In the rows, 128 means zero.
One turn or mirror swaps these rows in pairs. Which row does each one swap with?
The rows were stretched afterwards, more along some directions than others.
bir: [117 108 113 140  82 111 123 135 107 114 155 109 128 130 102 119  96 111
 122 110 153 130 135]
ruli: [156 151 139 107  90 156 136 140 125 148 103 149 142  99 126 177 112 106
 115 103 169 177 160]
meba: [114 108 139 134 116 120 132 135 146 150 139 141 129 143 122 139 178 127
 161  98 102 158 166]
nago: [125 138 147 106 117 107 122 125 108 139 129 138 152 121 123 137  98 114
  91 118 176 151 107]
Naka: [123 112 138 124 122 128 135 134 131 146 129 129 133 136 132 137 186 130
 159 104 104 156 157]
Tavef: [120 113 149 136 107 133 127 126 135 156 127 141 136 138 122 143 168 129
 155  99 111 154 168]
Zagu: [115 109 136 129 117 118 120 125 141 143 137 148 131 135 123 140 175 136
 157 105  96 147 164]
soman: [145 115 128 130 134 123 126 109 118 121 120 143 125 155 109 168 115 122
 112 115 143 141 108]
Figu: [135 143 138 113  87 148 127 144 124 154 117 147 139  98 126 171 104 100
 110 108 167 173 163]
digi: [118 116 149 126 119 132 126 138 138 163 131 135 130 130 125 144 172 125
 152  99 112 153 167]
ger: [126 128 124 129  69 128 117 115  81 120 113 128 140 115 128 175 118 113
  79 132 146 136 128]
zunu: [146 113 129 137 133 126 121 113 119 123 121 142 126 154 115 166 119 116
 108 116 140 145 111]
detar: [151 147 123 105  97 154 136 146 119 143 113 137 139  95 134 163 111 112
 103 112 169 169 149]
nedin: [ 97 137 124 131 102  88 136 140 139 125 128 110 144 121 102  89 132 152
 171 134 106 123 117]
vobuv: [112 130 118 107  85 105 134 144  68 111 134 111 131 119 109 139 120 107
 138 112 138 131 114]
dar: [ 95 135 143 102 110  79 104 118 126 139 127 129 151 119 113 107 149 144
 120 132 119 123 123]
rozo: [ 95 133 121 141  98  97 138 139 145 131 128 113 136 122 104  99 133 140
 157 133 108 130 115]
dizak: [104 105 136 132 114 132 130 127 139 157 127 131 137 145 125 128 175 127
 155 103 110 148 164]
raf: [107 125 154 125  97 108  97 134 109 175 148  93 139  97 137 118 138 115
 119 103 152 166 137]
Kiseb: [113 129 157 120 106 106  92 139 110 172 146 102 136  97 134 124 133 113
 123  97 147 162 138]
befib: [141 143 134 109  88 154 133 146 127 155 118 141 131  97 128 178 112  96
 108 101 160 182 158]
Rurot: [100 138 115 107  89  99 131 147  63 127 137  98 133 102 117 116 123 112
 138 121 137 126 118]
pipel: [119 129 120 127  73 116 112 117  79 120 132 122 136 112 130 161 120 117
  68 135 143 137 115]
Kigo: [119 107 135 131 116 122 133 136 133 143 135 135 133 136 126 137 179 138
 157 101 101 144 159]
Refin: [114 105 108 136  87 104 126 136 106 108 157  98 137 128 111 104 105 111
 118 121 155 130 124]
Dogi: [ 91  97 121 152  99 114 147 120 135 132 117  94 157 134 122  82 130 117
 156 131 132 121 143]
sofi: [123 105 121 138  87 110 115 132 105 110 146 110 135 128 102 117  94 114
 122 115 155 130 131]
zem: [ 93 131 117 139  96  92 129 140 142 125 130 113 141 123  98  99 134 137
 163 124 111 129 122]
Giv: [ 95  99 120 147  96 107 142 117 135 127 115  93 158 135 119  92 130 118
 155 133 128 120 138]
muna: [147 142 134 109  84 152 131 139 125 145 114 147 127  97 132 175 118 100
 112 106 158 189 160]
Faka: [ 93 133 127 130 104  87 132 139 141 127 128 123 143 136  97  95 127 138
 167 123 117 128 114]
nen: [100 135 114 136 104 100 139 140 142 126 130 114 134 128 102  99 132 136
 157 132 108 124 115]
romus: [ 88  98 130 138 105 105 144 120 131 134 118 102 163 138 118  92 130 115
 158 128 127 115 140]
fegom: [111 137 125 102  99  96 123 147  63 122 140 109 127 114 112 122 117 109
 129 118 139 128 103]
zupa: [127 128 116 131  70 119 114 118  84 118 125 126 138 114 127 161 114 123
  69 141 146 136 114]
Raku: [118 103 117 141  76 110 117 135 109 105 150 113 138 128 107 114 102 111
 119 122 154 138 131]
Seva: [114 131 115 108  95  99 130 145  59 121 139 105 132 115 115 137 123 113
 128 112 141 121 107]
dodi: [101 136 123 135 115  90 140 136 141 128 125 119 139 135  96  98 125 146
 163 128 112 115 110]
vum: [ 92 132 115 135 109  94 144 145 141 123 130 114 134 136  94  89 136 139
 161 128 111 128 113]
Sako: [140 148 143 107  78 160 134 143 120 153 102 139 146  95 130 171 110 103
 110 106 173 179 158]
Fikev: [153 147 131 111  86 157 132 145 131 145 108 136 134  97 132 167 121 104
 111 110 166 194 154]
Voz: [111 135 117 107  96 100 131 145  64 120 140 103 129 106 111 129 114 117
 135 119 128 120 109]
Podiz: [ 99 138 125 132 102  94 129 134 139 132 125 112 137 125 100  91 127 149
 154 133 114 126 108]
Fimo: [112 134 121 100  95  93 124 146  67 119 142 115 127 111 108 132 123 113
 137 115 136 125 112]
pobak: [ 98 100 117 150  96 118 142 112 142 128 113  95 156 134 115  97 123 120
 150 136 134 118 143]
mudi: [108 131 123 105 102  93 133 146  58 122 146 109 129 122 111 129 114 115
 140 113 133 117 104]
med: [ 88  97 118 142 110 101 141 113 131 128 128  97 153 147 113  85 127 120
 152 133 125 110 131]
sur: [ 95 132 121 136 111  88 136 141 133 127 128 111 143 131 107  91 138 137
 158 131 113 124 108]
Zusa: [ 86  99 159 134 118  91  94 104  95 157 152 131 141 165 111 119 131 119
 126 114 134 132 126]
nukev: [107 107 146 128 116 123 124 124 143 146 130 154 135 140 122 136 171 128
 155 105 105 146 166]
Robup: [110 134 124 109  85  99 122 143  62 125 142 109 126 112 111 132 116 108
 132 109 142 127 115]
mul: [109 127 155 126  98 107  93 135 112 173 151  98 134  98 131 123 130 120
 125  99 147 163 139]
fasa: [101 140 149 110  94  89 103 127 133 140 121 125 150 104 116 109 147 147
 125 128 121 133 135]
lus: [155 147 132 115  88 161 126 134 135 142 100 153 135  91 135 180 121 107
 106 113 163 181 161]
bekob: [116 101 115 138  87 113 128 140 110 112 144 104 137 135 104 103 104 106
 128 118 162 136 134]
sobiz: [149 113 125 131 133 124 126 109 119 120 121 141 125 155 110 159 119 126
 104 123 147 146 103]
Pekun: [123 102 112 138  81 107 126 138 107 103 151  99 132 130 108 110 110 113
 121 120 151 136 124]
mave: [ 92  98 127 155  96 113 137 118 137 135 115  98 160 133 119 101 123 114
 153 122 131 119 147]
Tok: [144 145 134 113  75 159 128 138 129 152 101 143 136  96 125 173 106 102
 111 109 168 184 161]
vuz: [114 138 114  97 103  95 134 150  71 119 143 108 130 108 115 126 131 114
 142 114 128 117 113]
kinok: [118 115 143 126 115 126 127 124 132 142 120 146 145 139 120 137 166 141
 158 111 112 141 159]
Kenuk: [ 92 131 148 103  96  85 107 122 123 144 122 124 152 114 119 105 157 140
 121 128 120 130 127]
Ropo: [122 102 111 140  80 115 125 134 112 107 149  95 135 119 112 111 113 118
 121 120 151 132 134]
Nuneb: [ 89 104 121 144 109 105 146 115 135 135 122 103 153 141 112  95 123 122
 161 123 123 107 143]

Swapped with Zusa: nago
Swapped with zupa: Kenuk
Swapped with Kigo: Tok
Swapped with dar: pipel

